0: (113 160 158 116 230 170 112 195 127 119 123 135 108 122 127 111 114 225 116 110 158 126 124 170 122 116 230 116 211 116)
1: (101 168 130 126 113 164 116 116 139 144 106 149 108 134 133 117 164 115 124 136 131 107 174 143 109 116 114 137 111 120)
2: (151 111 134 202 175 108 110 104 189 135 112 143 137 132 111 124 118 103 141 129 129 113 131 144 118 108 104 131 155 138)
3: (101 135 114 113 107 130 128 127 108 147 115 126 110 116 122 128 127 117 118 118 127 109 126 115 122 121 103 122 100 111)
4: (144 120 109 120 133 107 135 108 132 112 138 115 131 135 120 114 118 114 123 122 131 117 113 141 136 124 116 106 137 164)
5: (121 129 127 130 131 131 119 128 136 118 123 127 114 115 117 111 113 136 119 115 113 117 119 114 115 123 132 112 140 122)
6: (160 126 124 148 122 123 145 107 130 116 130 131 130 153 120 125 134 138 167 119 142 113 155 127 120 112 124 124 160 128)
7: (255 108 168 146 126 116 221 116 105 142 171 113 198 233 105 132 132 154 255 186 122 119 124 161 154 157 169 141 212 142)
8: (110 125 130 113 111 133 110 130 122 120 123 133 106 109 121 118 113 120 111 114 116 111 116 114 122 128 119 110 130 108)
9: (128 109 119 181 134 106 119 108 135 124 119 112 135 125 110 124 120 111 115 121 116 117 129 151 114 110 111 122 119 138)
10: (167 124 125 126 142 109 148 113 113 115 152 103 175 192 139 137 115 130 158 164 125 156 131 174 182 152 139 120 120 180)
11: (117 113 111 139 112 117 108 113 143 117 125 130 127 116 110 115 109 107 114 121 127 122 139 121 110 111 109 120 123 109)
12: (129 114 116 114 122 107 115 118 140 118 124 117 126 125 119 127 108 106 121 133 122 131 120 147 121 124 121 127 117 118)
13: (106 163 118 137 110 140 130 126 153 187 106 148 108 145 141 118 190 120 131 146 134 116 158 119 108 124 102 185 97 122)
14: (133 125 104 121 118 111 143 120 138 106 148 116 134 131 147 111 125 113 114 120 116 123 117 121 139 146 117 114 126 140)
15: (114 132 141 126 120 131 111 132 123 125 109 139 112 105 120 110 113 130 113 116 125 110 140 107 116 103 142 132 106 112)
16: (129 114 106 120 134 119 121 113 161 111 130 117 154 117 113 121 116 114 110 115 109 118 116 156 110 122 107 123 118 128)
17: (108 141 123 113 109 130 109 117 112 121 109 122 110 120 123 108 130 115 118 122 124 113 135 113 113 112 118 118 116 116)
18: (106 138 115 110 109 111 146 143 121 115 127 124 128 117 145 147 123 131 114 186 118 190 116 110 146 145 124 121 118 124)
19: (104 115 123 119 99 130 117 125 110 149 124 120 113 117 111 119 119 112 111 125 109 114 116 106 118 112 108 126 107 120)
20: (108 117 116 118 113 128 111 116 124 120 122 112 125 111 118 118 108 111 107 111 111 120 127 123 116 130 114 113 120 118)
21: (137 129 105 121 117 117 137 111 124 114 129 112 134 127 151 168 129 112 125 119 113 151 110 129 131 167 121 115 107 146)
22: (151 113 103 141 128 114 122 107 148 104 169 112 151 120 125 122 127 110 115 114 131 126 114 135 130 137 112 109 124 145)
23: (117 135 173 114 255 203 106 174 123 116 124 178 118 109 111 99 105 235 116 107 124 144 134 113 136 120 184 104 225 113)
24: (117 119 111 113 106 116 116 116 131 116 127 111 118 112 115 123 113 115 109 120 115 129 113 116 110 128 118 114 125 124)
25: (123 162 120 137 126 135 115 122 172 142 98 171 101 112 144 117 153 107 145 129 146 113 189 116 113 113 107 170 137 122)
26: (132 109 113 126 129 109 127 106 130 112 125 118 132 119 120 115 112 107 114 122 117 128 119 129 122 121 114 117 114 138)
27: (127 108 114 126 121 108 116 104 130 115 120 124 128 108 113 113 106 105 109 121 112 127 118 129 113 108 111 120 109 126)
28: (116 116 143 126 111 120 128 138 112 160 115 130 116 129 117 136 134 117 114 131 117 133 128 102 134 122 117 150 112 123)
29: (127 124 106 111 115 117 141 104 117 109 128 115 135 130 140 137 147 125 114 121 126 132 104 119 132 155 114 118 116 130)
30: (120 152 131 141 105 131 121 128 137 186 109 139 112 150 142 123 232 118 127 151 124 114 153 121 116 126 106 185 103 127)
31: (210 116 124 148 171 117 193 113 146 116 176 116 241 195 116 184 150 216 206 117 227 108 231 144 144 141 125 103 241 168)
32: (170 123 115 160 132 111 160 107 144 116 159 118 125 121 207 130 152 121 113 134 126 143 127 123 163 163 112 116 126 230)
33: (108 142 121 117 107 130 120 117 123 126 110 122 106 113 114 121 131 117 123 121 121 108 138 119 116 119 114 119 106 109)
34: (110 117 124 110 120 128 174 136 111 152 140 116 147 143 151 239 164 118 121 187 109 231 106 140 152 174 135 145 103 151)
35: (114 129 120 112 114 117 115 140 109 142 115 120 113 127 124 114 130 122 118 123 119 119 129 130 114 115 119 124 107 114)
36: (118 123 127 123 107 120 119 123 109 140 116 122 122 112 117 113 126 126 113 120 111 119 125 115 113 116 107 128 104 124)
37: (102 198 158 106 255 227 120 188 122 115 125 111 122 147 137 136 133 255 118 131 218 107 116 254 112 117 255 101 168 108)
38: (122 109 115 125 119 111 114 105 129 117 120 120 128 108 114 114 106 105 109 119 112 125 122 129 113 113 111 119 112 124)
39: (108 168 151 110 231 174 124 203 115 109 134 135 107 120 123 110 119 213 115 120 157 116 107 158 122 133 225 104 202 108)
40: (117 122 131 115 128 136 114 133 115 124 107 132 123 109 113 110 113 132 107 114 119 126 127 104 115 117 124 127 115 118)
41: (118 110 176 155 207 165 130 186 114 155 140 226 137 133 111 151 109 173 136 150 138 190 120 129 174 133 175 131 145 122)
42: (140 124 120 117 128 104 168 116 115 120 146 112 143 139 146 123 145 128 126 134 108 180 115 143 148 159 127 124 115 168)
43: (157 112 124 125 118 115 125 112 125 117 132 115 141 143 121 124 143 127 139 118 117 111 131 129 132 128 125 113 133 137)
44: (124 114 118 124 121 115 117 121 133 118 125 111 122 135 111 113 119 107 124 115 108 119 124 117 118 111 111 111 116 125)

(129 108 128 145 122 116 125 117 124 127 118 120 125 139 115 124 130 121 133 115 116 115 114 109 118 113 120 126 115 124) 44
(108 149 115 130 110 134 126 122 147 168 109 139 113 138 133 117 170 119 125 135 129 117 147 115 109 124 104 168 105 121) 13
(108 136 119 110 112 121 112 148 108 151 112 121 108 127 124 112 132 123 114 126 121 117 134 133 112 113 118 128 105 109) 35
(131 121 107 115 117 121 144 108 128 112 149 116 125 126 154 116 124 114 106 119 108 150 112 155 130 153 118 114 132 154) 14
(173 114 127 122 134 107 169 101 113 116 127 109 181 197 135 121 137 120 140 158 124 144 121 150 160 168 143 130 119 204) 10
(161 111 121 132 120 115 122 119 136 122 133 111 135 141 118 124 120 132 139 121 116 126 113 121 121 121 113 123 138 133) 43
(109 146 130 142 143 139 113 150 127 144 110 175 109 106 129 112 121 138 131 114 144 129 153 113 118 109 136 135 124 112) 15
(170 124 126 144 145 110 137 110 120 144 140 119 163 170 133 158 113 124 148 155 150 157 142 168 162 138 131 147 142 163) 10
(126 144 163 149 107 124 131 149 122 177 116 158 111 129 128 139 130 131 180 151 132 128 148 114 151 120 139 165 113 109) 28
(147 115 112 183 145 104 143 106 180 114 223 107 160 144 169 134 123 121 130 113 185 115 128 150 138 139 113 114 125 179) 22
(117 133 160 113 224 190 109 166 123 115 123 164 117 109 113 102 104 207 115 107 123 139 132 111 134 119 172 106 204 113) 23
(143 142 127 133 129 121 139 130 123 148 124 149 123 142 124 126 129 126 168 123 143 110 141 132 124 121 129 149 146 129) 6
(128 119 119 119 115 116 143 109 115 115 129 114 135 135 131 138 143 123 126 122 123 131 106 118 129 148 118 123 118 128) 29
(110 145 123 101 108 156 169 127 128 115 129 135 125 116 148 141 136 133 111 158 105 156 103 106 157 157 118 115 115 120) 18
(104 221 204 106 255 245 124 242 118 113 119 115 126 150 154 132 115 254 120 116 245 110 118 255 118 111 249 100 255 109) 37
(227 114 151 136 121 114 198 115 117 135 160 113 177 200 113 128 129 143 222 166 122 121 120 152 143 158 153 133 185 137) 7
(170 100 255 179 115 115 192 165 102 217 172 178 152 202 104 180 122 154 255 255 100 154 109 139 210 148 179 197 140 126) 7
(163 115 154 201 121 142 104 135 127 206 110 223 114 100 119 133 105 110 120 124 224 183 166 132 140 110 123 193 122 108) 25
(167 114 141 114 116 107 156 112 114 120 149 109 165 185 132 128 129 117 147 152 130 129 115 151 178 190 133 111 118 188) 10
(114 142 132 101 156 152 124 161 121 117 130 131 121 104 120 108 107 160 106 113 115 121 112 124 132 142 171 111 167 111) 5
(151 111 126 128 126 118 134 110 108 123 129 113 136 152 113 130 121 125 149 131 115 128 118 127 127 127 121 115 129 133) 43
(117 142 141 134 160 143 113 145 122 119 118 116 109 118 119 110 116 151 122 112 122 112 129 137 117 110 141 120 135 115) 5
(140 135 108 135 123 117 136 107 137 126 127 121 132 128 153 174 136 113 129 120 126 153 123 127 127 165 117 131 113 148) 21
(123 137 129 124 162 134 112 148 111 117 120 121 116 117 118 120 127 156 119 110 128 121 129 130 116 107 151 119 150 121) 5
(140 135 99 118 117 119 143 104 123 115 134 109 143 134 161 186 133 112 129 121 115 165 107 137 134 182 122 117 104 156) 21
(109 137 138 117 179 128 235 103 115 134 146 103 201 156 255 255 255 117 115 255 104 255 99 246 215 255 178 131 98 175) 34
(122 129 109 139 133 113 169 143 114 103 156 100 180 140 175 149 158 116 109 158 126 171 112 117 163 151 122 109 109 174) 42
(123 109 128 139 121 106 115 114 117 124 127 115 122 131 106 126 118 117 127 109 115 116 121 111 121 116 117 124 120 126) 44
(154 112 141 123 125 119 137 125 116 126 141 123 150 167 113 135 121 132 168 153 124 123 115 133 139 139 136 120 146 133) 43
(124 125 161 143 114 128 133 145 108 156 120 141 113 135 116 143 123 133 156 162 108 126 123 120 148 126 132 149 108 110) 28
(153 113 134 111 117 114 152 120 118 129 142 115 144 159 118 122 123 117 148 151 105 127 111 125 145 138 125 119 129 137) 43
(128 109 120 131 120 119 121 117 126 120 115 118 125 132 119 126 123 116 123 112 117 113 115 110 118 111 121 122 110 122) 44
(180 108 138 170 130 115 126 120 137 126 130 106 130 160 111 132 137 149 205 126 116 115 125 132 119 111 124 126 154 128) 6
(114 124 133 140 113 121 132 143 121 160 116 112 110 127 119 130 153 120 111 136 124 113 136 115 125 122 117 151 97 118) 28
(120 202 132 162 132 146 110 131 184 162 103 224 106 107 149 146 155 103 166 122 215 127 191 112 104 110 116 201 159 113) 25
(176 111 127 131 122 103 124 108 130 116 138 112 149 154 122 123 149 133 150 117 122 108 136 133 135 124 127 109 144 143) 43
(117 141 123 106 113 147 124 134 123 113 112 127 110 118 114 105 113 128 105 115 113 113 115 125 114 141 116 113 124 109) 8
(165 114 127 125 121 105 128 111 125 116 136 112 147 152 123 123 147 128 146 123 122 114 131 133 136 130 128 112 137 144) 43
(155 110 102 145 132 113 121 107 150 102 173 113 150 116 122 124 132 107 115 113 125 127 113 133 131 135 114 111 124 142) 22
(117 144 134 115 148 143 126 148 117 113 129 113 113 119 131 107 117 152 116 113 121 113 126 137 124 121 140 116 133 120) 5
(180 104 121 155 125 113 159 103 128 112 140 109 141 171 113 128 136 148 181 120 136 116 142 129 125 115 118 109 172 134) 6
(162 106 215 199 119 117 168 165 103 220 153 185 135 174 114 196 128 156 229 227 106 151 111 117 211 143 165 210 108 121) 41
(124 117 123 124 113 115 129 122 125 122 135 115 150 128 116 142 114 112 140 150 108 143 116 137 132 142 118 119 130 123) 12
(246 109 123 157 184 108 223 105 148 117 196 111 255 228 115 212 166 247 243 118 255 105 255 155 156 146 121 99 255 188) 31
(128 114 105 120 130 122 121 116 153 113 130 117 147 118 113 120 116 116 114 113 108 116 116 144 114 122 108 121 121 126) 16
(106 140 106 104 103 106 160 145 121 111 132 122 135 119 149 161 126 130 106 213 111 218 107 111 154 161 126 118 120 129) 18
(184 122 112 159 132 108 179 104 146 109 178 109 131 125 238 127 164 129 111 142 116 147 118 129 183 182 117 104 122 255) 32
(116 132 115 136 110 122 130 125 117 135 134 121 123 118 170 139 153 122 109 116 121 139 114 113 125 135 114 131 106 129) 29
(162 107 216 199 115 123 160 168 102 220 142 186 136 172 105 189 127 156 229 227 105 143 115 113 209 134 160 214 107 118) 41
(126 114 119 111 125 109 106 119 149 121 123 118 123 119 114 122 104 105 122 129 125 127 127 151 107 119 122 128 114 109) 12
(114 137 138 124 134 138 122 145 133 115 134 117 119 118 131 114 113 146 117 109 128 128 122 121 124 129 135 107 138 130) 5
(110 123 132 111 113 133 110 135 121 120 125 140 104 109 123 118 113 120 113 115 117 108 113 113 123 133 123 108 136 108) 8
(125 149 125 131 123 129 121 127 156 141 105 156 107 118 136 123 147 109 142 130 134 119 167 116 119 119 115 166 133 123) 25
(122 115 116 112 121 110 111 115 144 117 125 117 123 121 114 119 108 105 121 125 120 125 124 142 106 118 118 124 116 114) 12
(139 102 194 203 116 130 154 147 106 213 123 131 127 160 102 140 133 145 189 144 112 139 120 107 141 134 131 186 106 126) 28
(144 114 110 138 130 119 120 116 146 107 162 119 142 115 119 119 126 115 114 113 121 128 116 128 127 131 119 110 127 132) 22
(120 120 177 149 255 183 104 162 126 115 127 236 122 99 120 102 104 199 115 105 155 148 142 101 145 116 173 124 182 117) 23
(151 123 140 109 128 125 152 126 116 127 143 112 140 156 118 117 123 133 148 150 108 125 115 134 145 134 137 119 134 134) 43
(117 137 126 104 144 146 123 147 123 116 133 128 120 106 118 106 108 148 106 114 112 119 112 120 125 136 157 112 159 110) 5
(141 127 135 157 112 124 120 114 143 140 113 135 117 133 125 128 146 132 152 120 131 111 154 122 116 114 118 141 128 120) 6
(113 160 150 144 112 144 112 122 139 133 103 175 103 113 142 112 129 114 163 116 214 114 189 120 103 102 158 166 133 108) 25
